In the rows, 128 means zero.
Rotation paths and how fast each direction turns (degrees each step)
Each turn is a multiple of 5 degrees from 10 to 175, or 0.
Each row of a path follows its step; steps can be skipped.
Rotation 1:
step 3: [122 139 129 129 138 133 121 143 125 124 118 132 141 141 132 127 123 135
 113 121 131 136 143 142 123 126 120 129 136 110 145 123 131 130 119 116
 115 129 135 133 135 133 131 134 122 132]
step 4: [122 130 134 116 139 125 115 136 123 120 116 131 138 139 130 132 128 119
 130 129 122 136 123 147 128 127 119 118 125 134 137 121 133 120 137 107
 123 118 133 132 115 125 132 135 140 136]
step 6: [130 136 117 137 121 125 120 128 121 131 134 141 123 130 132 128 133 119
 104 128 134 119 132 113 135 119 113 126 130 129 138 139 117 117 129 123
 114 121 119 131 118 129 143 127 123 130]
step 8: [130 120 136 128 134 125 106 115 132 130 127 139 139 138 142 113 123 135
 136 115 134 132 132 126 128 131 124 120 116 128 140 128 139 110 126 131
 125 127 142 126 133 138 132 132 132 127]
step 10: [123 127 141 126 148 117 122 127 116 131 134 115 128 134 127 130 138 132
 117 118 133 125 132 132 125 115 105 126 129 112 136 128 119 127 128 130
 129 138 118 134 118 119 131 119 118 128]
step 13: [117 131 119 127 127 137 119 134 127 132 116 129 142 142 121 130 133 133
 123 116 116 125 135 121 141 133 114 125 116 123 138 123 124 115 137 117
 131 130 123 128 119 135 138 141 133 145]
step 14: [108 146 125 125 128 121 115 134 133 119 122 133 125 130 138 127 119 119
 133 110 122 111 137 127 121 120 112 129 131 123 133 132 125 119 129 120
 128 132 120 124 118 123 135 122 145 132]
step 16: [137 123 133 122 135 131 114 112 121 134 139 146 133 124 123 136 133 134
 130 131 124 118 135 129 130 137 120 120 132 128 132 126 133 116 114 117
 112 125 118 125 127 130 146 137 122 115]
step 17: [127 131 132 125 137 118 120 121 130 128 126 134 118 130 126 116 133 153
 122 122 123 125 131 129 143 137 116 122 133 123 142 138 127 108 126 121
 122 137 143 129 124 118 131 133 121 120]
step 18: [122 133 138 131 140 118 123 119 127 122 138 130 129 144 141 111 140 126
 126 123 115 135 132 119 132 129 122 130 131 115 131 118 115 112 140 123
 136 119 140 120 115 124 122 127 133 122]
[126 129 128 125 122 129 128 128 129 127 127 129 126 125 131 128 127 123
 126 130 127 124 129 128 126 132 127 123 130 127 127 128 127 125 127 121
 123 127 131 127 128 126 127 133 126 128]
35
[127 132 130 129 132 130 129 130 130 129 130 129 125 127 129 131 128 129
 132 126 123 124 128 130 127 127 130 131 129 130 126 124 127 130 122 125
 130 126 126 126 129 125 130 128 131 124]
155
[130 130 126 129 126 128 130 131 130 129 125 126 129 135 131 126 128 128
 131 126 125 127 128 127 131 131 131 130 127 127 131 126 124 127 129 129
 124 131 131 127 130 134 127 128 128 124]
70
[128 129 130 130 126 127 130 129 128 127 130 126 123 132 120 124 128 124
 124 125 125 124 130 128 131 128 127 126 127 129 127 127 129 125 126 132
 128 130 127 126 127 125 125 128 129 130]
90
[126 132 127 130 124 127 128 126 130 126 131 131 126 130 129 126 126 131
 127 129 131 129 132 131 129 124 130 128 133 133 133 132 126 131 129 127
 130 126 129 127 129 129 125 130 127 128]
125
[130 125 129 128 133 129 128 131 132 126 133 128 128 126 126 125 127 124
 131 125 131 128 127 125 128 129 126 127 129 127 129 129 127 130 129 125
 131 129 132 125 127 130 128 129 120 126]
40
Rotation 2:
step 0: [108 118 133 116 125 121 131 125 140 133 113 118 137 124 126 125 152 112
 132 113 134 118 121 124 124 128 118 123 127 134 136 129 124 128 125 116
 128 124 135 128 137 125 125 132 132 123]
step 2: [126 134 132 119 125 136 138 138 134 135 113 144 137 134 141 118 139 119
 119 129 115 112 128 133 110 124 126 128 121 130 130 124 133 134 127 118
 131 121 121 118 143 132 126 134 128 126]
step 5: [132 129 124 118 130 132 134 106 134 125 112 129 126 125 127 129 124 138
 147 115 127 118 131 121 120 118 125 128 118 131 118 116 136 134 129 137
 123 138 136 135 134 128 128 120 144 129]
step 6: [121 126 138 128 113 126 126 115 145 120 114 125 117 131 149 131 143 124
 133 119 126 126 122 129 138 133 138 126 127 131 123 129 128 131 123 127
 121 114 122 136 139 125 137 137 136 114]
step 7: [124 131 120 116 123 117 144 115 129 129 119 127 129 112 125 131 148 138
 133 117 135 127 125 123 111 129 125 123 119 133 137 129 142 132 112 123
 132 128 129 133 117 126 125 131 131 118]
step 9: [137 132 121 133 134 126 130 126 127 121 121 143 130 116 134 122 145 130
 133 121 113 122 137 141 103 128 122 133 120 137 118 129 131 124 125 126
 131 133 122 128 128 137 126 146 127 127]
step 10: [122 149 138 114 124 128 126 118 130 121 117 132 135 118 123 128 112 118
 123 126 125 136 125 137 122 129 135 121 123 128 116 120 126 137 123 147
 121 122 121 122 134 140 131 143 123 125]
step 12: [129 137 130 113 128 122 129 100 136 119 128 119 129 128 145 130 123 127
 121 116 129 130 136 124 126 136 139 121 133 136 124 117 125 131 125 133
 114 133 139 139 138 136 129 129 136 132]
step 17: [125 131 121 116 133 145 118 123 135 121 113 129 129 122 121 129 127 126
 131 134 119 141 123 148 123 122 146 126 116 139 123 131 113 125 117 130
 126 129 125 126 143 134 132 124 125 130]
step 18: [133 135 141 111 135 128 132 127 145 116 124 138 127 131 123 130 135 129
 126 123 118 132 133 125 129 123 121 101 131 131 128 126 129 127 121 134
 122 125 152 139 134 132 126 125 131 131]
[125 128 131 128 130 130 132 129 129 126 126 122 128 126 131 132 131 132
 130 131 131 127 127 127 128 131 129 132 132 126 130 132 132 129 127 126
 128 125 131 129 129 129 129 129 130 132]
55
[130 128 131 130 131 127 129 126 130 126 126 129 135 130 127 128 126 126
 130 128 129 128 128 129 130 128 126 133 128 125 126 129 128 129 130 129
 135 132 127 131 125 132 131 131 125 127]
65
[130 128 129 128 130 126 126 129 128 129 125 131 127 127 124 125 130 130
 126 126 134 124 131 126 124 133 124 124 127 128 129 127 128 126 129 127
 131 128 129 131 130 126 128 129 130 132]
160
[128 124 129 125 126 126 127 127 131 128 127 126 128 125 131 131 131 129
 126 128 130 124 132 124 134 126 129 127 127 131 127 128 125 130 127 129
 129 130 129 132 126 125 126 125 126 126]
55
[132 128 133 133 125 129 128 132 127 127 128 136 125 129 132 128 130 126
 130 128 129 129 126 129 131 127 129 125 129 128 127 132 131 127 127 128
 130 126 132 130 127 126 128 129 124 128]
155
[126 131 131 126 126 126 126 125 126 129 130 127 126 135 125 129 126 125
 126 129 127 126 134 128 125 128 129 127 132 126 125 132 131 129 127 130
 127 126 128 133 125 129 128 127 128 127]
170
[129 126 132 130 132 128 125 128 130 129 132 127 132 126 129 126 130 127
 131 130 129 130 127 131 125 126 127 126 125 126 127 129 128 130 131 132
 126 126 126 132 130 126 122 127 132 126]
85
[131 127 123 127 128 129 129 123 126 127 127 129 127 128 125 128 133 125
 127 133 132 126 129 131 129 124 125 132 125 124 127 132 129 126 129 124
 124 128 130 128 131 127 128 129 125 127]
170
Rotation 3:
step 0: [135 142 117 138 136 118 116 131 126 130 132 129 131 132 141 142 124 142
 122 112 131 137 146 129 129 123 123 138 124 127 128 118 130 131 131 133
 132 131 144 137 135 135 131 135 125 143]
step 4: [134 119 124 122 128 120 133 128 126 132 120 139 134 126 135 129 123 124
 122 114 135 122 120 133 120 136 127 127 136 127 132 142 145 117 120 134
 125 108 139 118 132 121 130 131 152 126]
step 5: [128 132 133 129 122 118 123 128 136 116 129 130 118 122 146 139 135 116
 141 132 145 133 123 108 125 129 138 139 139 124 124 122 122 129 127 140
 128 118 140 130 116 126 127 136 129 123]
step 7: [126 116 116 136 117 130 137 121 123 128 116 125 136 113 132 129 138 134
 140 111 129 119 130 124 138 125 132 119 118 136 136 129 124 142 128 121
 141 126 115 122 132 129 138 142 129 128]
step 9: [131 127 124 132 129 121 113 130 116 135 122 124 127 131 112 140 134 124
 134 138 120 128 110 129 119 134 136 122 136 122 133 122 143 129 125 124
 137 143 126 115 125 118 113 125 139 122]
step 12: [138 146 127 128 125 125 120 137 119 132 126 127 122 123 127 131 133 130
 139 114 126 118 118 144 121 124 120 114 129 132 136 138 136 115 130 134
 120 117 124 137 125 134 144 139 130 116]
step 13: [134 130 130 134 106 126 124 131 132 137 140 138 133 146 123 132 132 124
 145 129 137 120 125 126 126 128 134 136 130 137 126 124 119 118 142 133
 128 129 140 127 118 142 125 131 111 135]
step 14: [140 119 120 122 141 137 117 114 132 126 135 124 144 122 135 130 119 130
 126 132 126 122 120 137 113 134 123 126 119 125 130 129 120 123 124 125
 135 145 127 126 128 135 116 130 104 129]
step 16: [135 140 111 131 141 125 125 135 141 131 125 137 123 138 133 136 138 135
 109 130 131 131 144 117 117 119 135 134 143 129 121 129 124 128 125 129
 127 130 129 123 112 136 132 130 136 123]
step 17: [133 118 126 128 132 134 120 127 118 121 122 130 122 126 125 149 130 133
 124 131 127 125 118 129 131 134 128 142 138 143 130 141 136 124 132 134
 106 139 123 140 119 122 118 118 137 126]
[127 128 127 129 132 128 131 130 128 127 134 128 127 126 132 132 127 126
 130 130 126 131 130 130 127 127 132 130 130 127 126 125 126 126 130 125
 128 131 129 125 130 133 131 124 129 130]
135
[129 131 127 128 126 129 128 127 125 133 132 127 126 131 126 130 128 129
 129 132 127 131 124 128 126 132 128 127 125 125 131 134 125 131 128 128
 129 127 125 125 127 131 133 129 125 126]
20
[132 124 130 128 127 126 128 128 129 126 127 130 125 127 125 134 126 128
 130 132 128 127 129 127 129 125 129 125 126 126 127 127 124 132 128 124
 126 124 129 126 133 125 127 131 131 126]
25
[126 125 126 130 125 130 128 129 130 128 128 125 127 124 128 126 128 124
 132 127 128 132 129 126 130 129 129 131 130 124 133 128 129 128 129 125
 131 128 126 127 127 122 131 126 131 124]
25
[126 130 129 127 122 131 129 130 129 130 131 129 128 128 130 129 130 129
 128 127 129 125 126 132 131 126 129 128 125 134 128 130 126 123 128 123
 129 130 123 128 128 127 124 129 130 126]
70
[127 127 127 132 127 130 125 123 125 124 132 129 131 128 129 127 129 128
 126 128 125 128 129 124 130 130 127 125 130 128 124 131 126 124 130 129
 127 129 125 125 132 123 130 128 126 131]
95
Rotation 4:
step 1: [129 114 145 114 136 127 133 122 117 124 131 132 123 117 125 138 123 132
 130 135 125 122 130 123 121 145 139 123 126 115 136 125 132 122 126 134
 131 134 119 120 125 119 124 137 105 127]
step 2: [115 116 118 115 142 133 128 123 122 114 127 133 122 112 119 120 132 130
 125 124 114 134 136 126 121 143 116 136 125 114 128 142 133 130 133 127
 126 132 131 126 130 134 124 129 113 127]
step 3: [124 124 137 122 131 137 124 125 120 126 118 128 128 115 124 126 127 137
 116 138 116 129 122 115 135 150 131 127 132 114 133 125 122 139 137 130
 142 140 138 121 144 122 131 127 127 133]
step 5: [117 120 141 126 128 131 120 126 120 120 141 131 133 120 122 120 120 127
 113 138 128 132 134 126 107 142 123 141 124 124 139 130 122 129 144 123
 138 137 130 128 126 129 144 131 132 120]
step 6: [117 138 147 116 137 135 128 125 112 109 131 131 117 134 131 136 127 128
 121 134 129 129 121 129 132 138 130 142 125 123 126 135 126 132 137 137
 118 140 133 119 128 124 136 143 129 128]
step 7: [121 127 139 120 140 137 128 130 106 127 148 131 133 121 118 146 118 132
 129 126 112 128 128 137 123 133 129 132 125 123 140 130 127 126 131 128
 127 142 128 139 135 137 132 131 118 128]
step 8: [114 132 135 111 136 131 135 133 129 114 125 134 133 119 122 134 129 132
 119 135 115 126 134 137 135 131 117 143 126 126 121 136 125 137 141 120
 131 130 143 139 142 132 131 135 134 117]
step 10: [125 118 137 107 140 133 132 130 137 114 134 131 131 117 124 134 128 123
 118 121 137 132 133 141 119 125 119 132 112 120 124 132 127 122 133 129
 135 128 123 129 129 140 138 138 114 126]
step 12: [140 130 140 105 140 134 133 137 123 105 131 131 121 125 130 135 123 125
 125 132 119 134 125 128 133 130 136 124 134 119 126 130 121 125 125 139
 131 133 140 124 132 133 120 132 108 135]
step 16: [121 132 144 123 145 133 126 132 120 106 131 120 127 111 129 117 124 131
 116 129 125 137 135 129 122 133 127 145 117 133 134 124 133 127 126 123
 140 127 123 133 136 135 123 130 126 114]
[132 128 125 127 127 127 125 133 127 127 135 130 128 127 128 126 127 129
 132 124 126 132 128 129 125 126 125 124 128 123 126 128 127 129 129 127
 126 129 128 130 126 128 130 127 125 127]
135
[130 126 130 129 129 132 123 129 130 130 128 130 129 127 127 128 127 125
 129 128 136 130 130 131 126 126 128 132 124 126 127 126 127 129 127 129
 132 126 128 124 127 123 130 129 131 126]
70
[128 128 130 129 125 124 128 124 130 125 129 128 130 125 124 121 126 129
 127 128 128 130 129 125 130 127 126 129 130 128 126 130 127 133 125 129
 126 129 128 130 132 126 130 131 133 127]
130
[129 128 125 124 127 129 126 125 127 131 126 130 135 125 129 131 132 125
 131 125 126 129 130 126 132 128 127 129 133 127 125 125 127 128 131 130
 130 130 129 127 131 130 129 125 130 125]
70
Rotation 5:
step 1: [114 140 118 125 131 131 134 121 144 122 134 134 118 133 123 130 124 128
 135 130 112 129 136 130 139 119 124 124 137 134 136 140 137 140 132 115
 122 131 121 131 115 126 152 124 124 137]
step 2: [125 130 128 117 145 128 133 113 124 129 122 149 118 143 126 134 127 130
 136 127 143 139 125 130 136 120 135 124 122 124 140 126 124 112 134 136
 141 124 122 118 133 114 122 136 121 133]
step 4: [127 123 134 124 127 133 116 143 128 118 147 122 126 131 129 130 147 121
 125 130 124 130 125 140 120 139 132 134 141 141 129 133 125 128 119 129
 129 131 112 122 124 121 140 118 112 143]
step 6: [128 134 111 130 125 132 128 112 115 133 133 133 143 113 131 114 139 120
 131 130 132 125 130 120 134 134 133 138 120 111 132 136 128 121 132 117
 131 128 119 123 108 132 116 135 131 130]
step 7: [132 113 135 124 116 123 134 121 134 116 138 121 123 124 136 134 127 127
 130 134 124 132 120 152 126 131 133 121 121 126 140 134 126 128 143 104
 132 129 123 139 130 140 131 134 129 140]
step 8: [123 129 137 121 126 140 130 120 143 132 132 132 125 138 123 138 124 135
 128 110 132 118 121 122 113 123 119 134 124 150 139 123 125 128 140 130
 147 135 124 121 115 132 126 124 129 120]
step 9: [134 148 118 117 145 134 121 129 124 126 130 131 124 130 127 123 132 128
 127 128 118 125 139 126 138 131 123 117 110 130 134 121 129 117 132 142
 119 134 121 134 118 143 128 118 145 140]
step 10: [132 124 126 133 129 124 136 134 128 117 134 139 121 130 132 120 120 126
 116 128 136 131 126 125 149 137 130 124 134 145 121 135 118 124 125 124
 128 116 121 143 118 124 115 140 116 150]
step 15: [135 125 129 145 120 134 121 136 129 125 124 124 118 139 115 127 131 131
 130 142 124 121 130 133 122 132 128 134 114 113 126 117 130 116 126 124
 151 140 119 141 117 128 124 116 135 136]
step 17: [132 131 112 123 133 126 147 130 107 141 125 131 130 114 118 130 124 128
 133 114 120 123 134 138 128 112 132 121 139 139 139 118 124 131 130 136
 129 127 114 136 123 126 119 125 120 130]
[123 124 128 127 129 129 131 124 125 129 129 128 125 123 128 129 127 127
 131 128 129 125 131 130 128 123 123 132 130 125 128 130 129 129 131 128
 129 125 130 127 128 130 131 131 129 131]
65
[125 126 130 128 124 127 134 130 131 127 130 122 125 134 127 128 128 126
 128 133 129 127 128 126 124 128 127 130 130 128 132 128 129 128 126 129
 126 129 129 126 126 131 126 124 127 128]
100
[129 130 126 128 129 129 127 124 130 127 130 132 129 129 130 132 132 132
 124 132 129 131 125 129 127 127 126 131 130 127 133 132 124 127 126 130
 127 129 127 128 125 132 131 131 128 129]
10
[127 128 130 128 128 127 127 132 129 125 127 128 126 131 130 130 125 127
 127 127 126 135 130 128 131 131 126 131 132 129 129 131 128 130 134 128
 131 129 125 126 132 127 126 132 128 128]
125
Rotation 6:
step 0: [118 128 118 124 129 129 122 123 141 120 138 136 142 134 145 134 121 134
 119 142 133 121 129 139 140 140 134 117 128 112 137 134 130 135 136 139
 127 134 126 131 138 131 136 124 131 132]
step 2: [119 129 146 129 120 140 141 125 130 122 125 137 122 134 135 144 135 125
 132 132 133 112 122 125 130 146 117 131 129 129 117 141 132 127 138 130
 130 141 128 145 137 120 127 125 133 121]
step 4: [137 132 130 145 125 129 137 118 128 134 133 124 117 138 133 119 126 141
 148 125 135 140 118 129 119 125 122 124 126 140 127 128 136 131 135 131
 123 135 120 137 125 129 111 125 145 117]
step 8: [120 127 117 124 128 131 125 136 139 127 135 128 134 137 136 137 120 122
 123 149 138 131 125 136 129 133 136 121 137 123 123 126 124 131 117 152
 124 131 141 111 132 128 138 122 133 119]
step 10: [124 131 140 115 131 134 142 130 139 125 128 138 129 140 139 141 125 142
 120 136 138 123 124 119 127 140 115 139 120 126 121 138 141 114 125 137
 140 128 135 132 123 127 134 130 130 126]
step 11: [118 137 129 131 135 127 121 117 141 125 137 136 129 132 145 137 139 132
 136 144 146 119 129 129 130 137 131 125 129 130 133 127 119 137 130 131
 109 134 122 137 131 129 113 124 132 120]
step 12: [151 118 134 138 132 134 140 126 120 129 124 136 139 140 145 128 128 129
 136 131 129 135 119 133 127 128 115 119 120 134 128 133 142 125 139 127
 129 130 122 136 123 135 110 120 125 126]
step 14: [138 125 126 132 121 136 120 110 129 125 137 126 130 133 139 127 132 123
 146 138 123 135 127 153 128 136 133 133 127 127 129 118 126 137 119 107
 122 128 130 142 120 129 132 126 133 130]
step 17: [140 128 128 121 123 134 122 119 120 125 132 128 141 127 152 135 104 122
 122 142 130 132 130 134 118 130 119 133 132 129 130 127 128 118 119 133
 126 127 128 124 123 114 145 131 136 130]
step 18: [110 132 133 120 123 135 134 122 146 125 140 134 133 137 136 127 114 150
 119 132 138 129 129 117 138 131 126 124 122 121 136 128 136 124 140 132
 137 135 129 127 137 122 128 129 140 124]
[131 126 135 129 127 133 126 129 126 127 128 130 128 125 126 130 128 128
 125 127 127 130 126 126 133 128 126 131 127 131 125 129 128 132 126 131
 124 129 127 129 127 126 132 128 125 130]
100
[126 124 126 132 127 133 130 127 128 131 126 127 129 125 130 127 131 131
 126 130 128 125 129 128 135 129 126 127 126 125 129 125 129 128 126 122
 130 126 130 127 127 129 126 126 128 131]
160
[127 128 128 125 129 126 128 126 131 129 130 123 129 127 127 131 132 130
 125 130 130 125 127 131 128 126 133 128 127 126 123 128 126 130 128 131
 127 130 134 130 133 131 128 128 125 132]
135
[130 126 128 128 129 126 130 130 131 126 130 130 125 127 131 125 126 124
 127 129 123 127 130 129 127 128 127 128 127 127 129 126 132 125 124 128
 129 130 125 134 129 132 131 125 122 129]
155
[126 130 132 128 126 124 131 128 128 130 128 132 130 126 133 125 126 129
 130 127 131 128 131 129 132 132 126 129 131 127 126 129 127 125 129 130
 127 126 128 126 131 131 128 132 123 127]
40
[131 127 128 124 130 125 128 132 124 128 128 128 132 130 131 127 128 126
 128 129 128 126 127 131 128 128 128 134 126 127 128 132 131 132 128 127
 132 122 130 126 125 130 129 125 129 130]
155
